In the rows, 128 means zero.
Each path below is one point turned by a fixed rotation once a step. After each direction that follows a path, write how fast that rotation turns it, in degrees each step (0 if it stays still).
Each turn is a multiple of 5 degrees from 10 to 175, or 0.
Each row of a path follows its step; steps can be skipped.

step 0: [130 123 124 130 126 136 128 119 125 127 119 128 130 131 118 131 128 126
 125 134 133 121 138 135 124 129 124 132 118 122 123 123 125]
step 1: [114 124 123 123 124 136 135 128 126 130 118 134 135 133 134 128 133 125
 127 127 132 125 128 132 130 129 139 128 130 132 128 124 121]
step 2: [122 116 127 122 133 132 123 125 117 132 129 127 132 117 128 123 128 118
 124 131 132 129 131 131 132 125 118 131 130 130 128 123 123]
step 3: [126 131 128 132 123 145 133 133 122 121 131 129 129 127 138 127 124 127
 135 138 131 128 129 128 128 128 125 132 133 124 123 129 119]
step 4: [117 128 140 126 140 136 127 126 134 129 131 123 130 125 128 125 128 116
 133 132 129 131 125 124 131 128 133 137 124 128 125 127 130]
step 5: [122 127 131 128 128 132 126 126 133 119 124 127 136 113 129 127 121 135
 126 134 129 124 126 120 125 121 125 123 125 122 121 137 124]
step 6: [126 139 125 130 128 131 128 126 128 132 124 121 135 124 129 124 120 123
 134 117 133 134 131 122 122 131 132 135 122 134 119 133 125]
step 7: [119 127 131 136 123 124 117 123 134 135 125 123 128 125 132 129 119 126
 120 129 134 130 124 120 122 127 129 126 137 124 127 123 128]
step 8: [128 129 119 127 118 133 119 135 131 126 119 129 125 127 118 128 123 125
 131 126 124 131 129 124 120 130 124 137 122 119 124 124 129]
Directions:
[126 126 130 127 133 127 125 126 130 132 127 126 127 129 130 131 130 128
 126 128 127 130 129 127 129 127 128 129 130 128 131 130 126]
140
[132 129 125 126 128 129 126 128 128 125 125 127 130 128 127 131 127 131
 131 130 129 129 130 130 128 129 125 130 130 127 127 131 126]
135

step 0: [120 124 128 136 127 125 125 127 124 131 127 123 130 126 123 129 131 135
 119 133 123 123 135 127 128 124 136 138 138 134 130 129 136]
step 1: [125 122 123 122 125 131 125 133 132 126 142 135 125 124 120 128 126 129
 134 129 135 139 128 129 126 123 128 133 124 129 121 128 120]
step 2: [130 127 134 125 135 128 136 133 121 138 130 124 127 124 129 132 129 133
 125 133 117 125 136 128 125 130 130 139 125 133 132 129 135]
step 3: [135 126 119 130 119 124 117 135 127 124 141 130 132 131 124 129 132 126
 125 125 131 131 133 125 129 120 129 130 123 128 132 124 124]
step 4: [126 119 134 120 134 128 130 134 133 137 132 132 132 124 133 124 128 130
 123 129 118 132 128 137 133 130 130 129 130 128 126 128 140]
step 5: [135 121 114 129 126 121 129 129 128 131 129 127 135 131 126 127 131 126
 134 133 132 127 132 117 125 122 141 131 126 129 130 130 126]
step 6: [119 122 132 128 132 132 130 128 135 128 139 128 136 127 128 127 125 132
 125 134 126 130 127 134 135 122 118 135 128 129 137 135 132]
step 7: [134 126 121 130 127 127 128 127 123 130 132 140 124 136 126 132 125 121
 131 131 126 128 135 124 124 129 138 136 129 129 120 137 133]
step 8: [133 128 125 127 132 134 134 137 134 128 134 126 131 120 130 135 126 130
 131 135 128 132 131 128 136 127 120 133 126 119 140 122 129]
Directions:
[128 127 126 129 125 128 126 129 130 126 126 132 125 129 128 125 130 128
 127 128 128 130 129 132 128 130 126 130 132 127 125 128 131]
115
[123 128 125 125 128 128 130 124 129 128 126 127 130 127 126 125 128 130
 130 128 131 128 127 128 127 127 129 131 129 131 128 131 128]
70
[129 127 126 129 126 130 126 129 127 128 132 126 130 126 129 128 127 130
 129 130 134 128 127 127 129 132 126 127 128 127 127 127 128]
155

step 0: [133 125 132 135 136 123 138 126 123 138 131 122 126 117 136 129 129 120
 128 135 121 128 126 125 135 125 131 129 130 129 126 138 127]
step 1: [128 129 135 135 130 119 128 125 124 126 133 135 125 120 132 126 128 125
 123 131 130 137 137 126 139 127 130 125 119 126 120 139 134]
step 2: [131 126 134 131 130 126 125 132 138 123 137 133 130 115 135 132 131 126
 114 125 134 133 132 122 122 131 128 132 125 122 123 129 128]
step 3: [132 124 138 129 135 130 129 130 131 137 132 129 125 118 131 138 135 120
 129 136 127 127 138 121 121 129 129 134 134 127 129 123 133]
step 4: [134 123 132 126 134 126 135 123 130 133 128 131 119 130 124 136 134 124
 122 138 123 135 139 128 129 123 132 127 130 135 120 136 127]
step 5: [131 131 133 125 131 122 139 125 132 123 131 138 130 128 128 132 134 130
 115 133 134 127 131 125 134 133 141 132 123 127 125 134 123]
step 6: [126 134 134 124 134 131 129 133 131 128 132 140 133 126 129 132 138 119
 129 132 137 129 134 124 125 139 131 124 125 123 122 121 123]
step 7: [133 133 132 128 132 131 139 137 133 130 126 129 130 130 127 139 134 118
 128 130 129 130 131 122 121 127 119 126 130 138 118 125 124]
step 8: [130 135 133 126 127 122 136 130 131 129 127 130 124 131 127 135 123 124
 127 139 125 126 128 119 141 130 132 133 133 142 121 127 126]
Directions:
[129 127 129 125 126 125 127 125 128 124 128 130 130 126 125 128 123 129
 127 129 131 127 127 128 127 131 129 128 128 129 126 131 130]
100
[130 128 132 128 126 123 126 128 129 129 128 126 125 130 127 128 131 126
 130 128 127 127 126 127 126 129 127 131 124 126 127 129 126]
0
[128 126 130 125 131 128 127 129 128 126 129 123 126 129 129 129 127 129
 128 134 126 127 127 129 128 127 127 128 128 132 130 127 128]
85

step 0: [122 130 123 129 125 123 124 124 127 120 135 122 136 113 125 123 127 127
 134 134 127 130 119 133 125 134 122 125 124 123 118 132 120]
step 1: [116 123 125 124 127 126 134 132 121 132 119 126 129 125 123 127 141 124
 117 126 126 134 131 118 130 120 126 126 134 127 133 123 123]
step 2: [134 132 127 119 124 120 134 120 127 146 128 126 127 131 124 133 123 132
 130 141 132 128 127 126 124 136 128 127 125 134 128 131 129]
step 3: [130 112 125 135 124 133 136 130 138 124 135 118 129 121 125 129 128 122
 132 127 136 130 129 129 123 128 131 126 130 123 120 131 119]
step 4: [125 139 123 123 129 125 131 136 123 132 124 132 136 129 135 127 135 129
 132 125 118 138 136 126 126 132 122 124 136 122 123 130 119]
step 5: [124 130 127 120 123 125 130 116 125 130 135 118 128 130 127 123 132 125
 121 131 135 121 141 130 123 131 127 125 122 139 130 120 126]
step 6: [133 126 130 125 129 139 136 128 136 134 130 125 127 123 121 118 135 130
 133 129 134 135 117 126 134 129 125 131 127 131 128 139 119]
step 7: [134 133 132 137 124 129 137 133 121 132 131 124 135 130 133 142 133 121
 129 129 121 125 130 128 125 128 128 124 141 129 133 126 119]
step 8: [129 136 124 120 131 132 125 122 126 127 135 119 124 134 130 124 117 134
 128 125 135 125 136 115 121 130 122 127 126 124 124 129 119]
Directions:
[128 129 124 129 127 126 130 129 126 126 130 131 125 128 129 127 128 128
 126 128 126 129 127 128 131 127 129 124 133 129 130 129 127]
120
[129 126 130 127 125 128 130 127 127 131 127 129 127 128 125 131 128 126
 129 129 129 127 124 126 131 126 128 130 127 130 133 130 128]
80
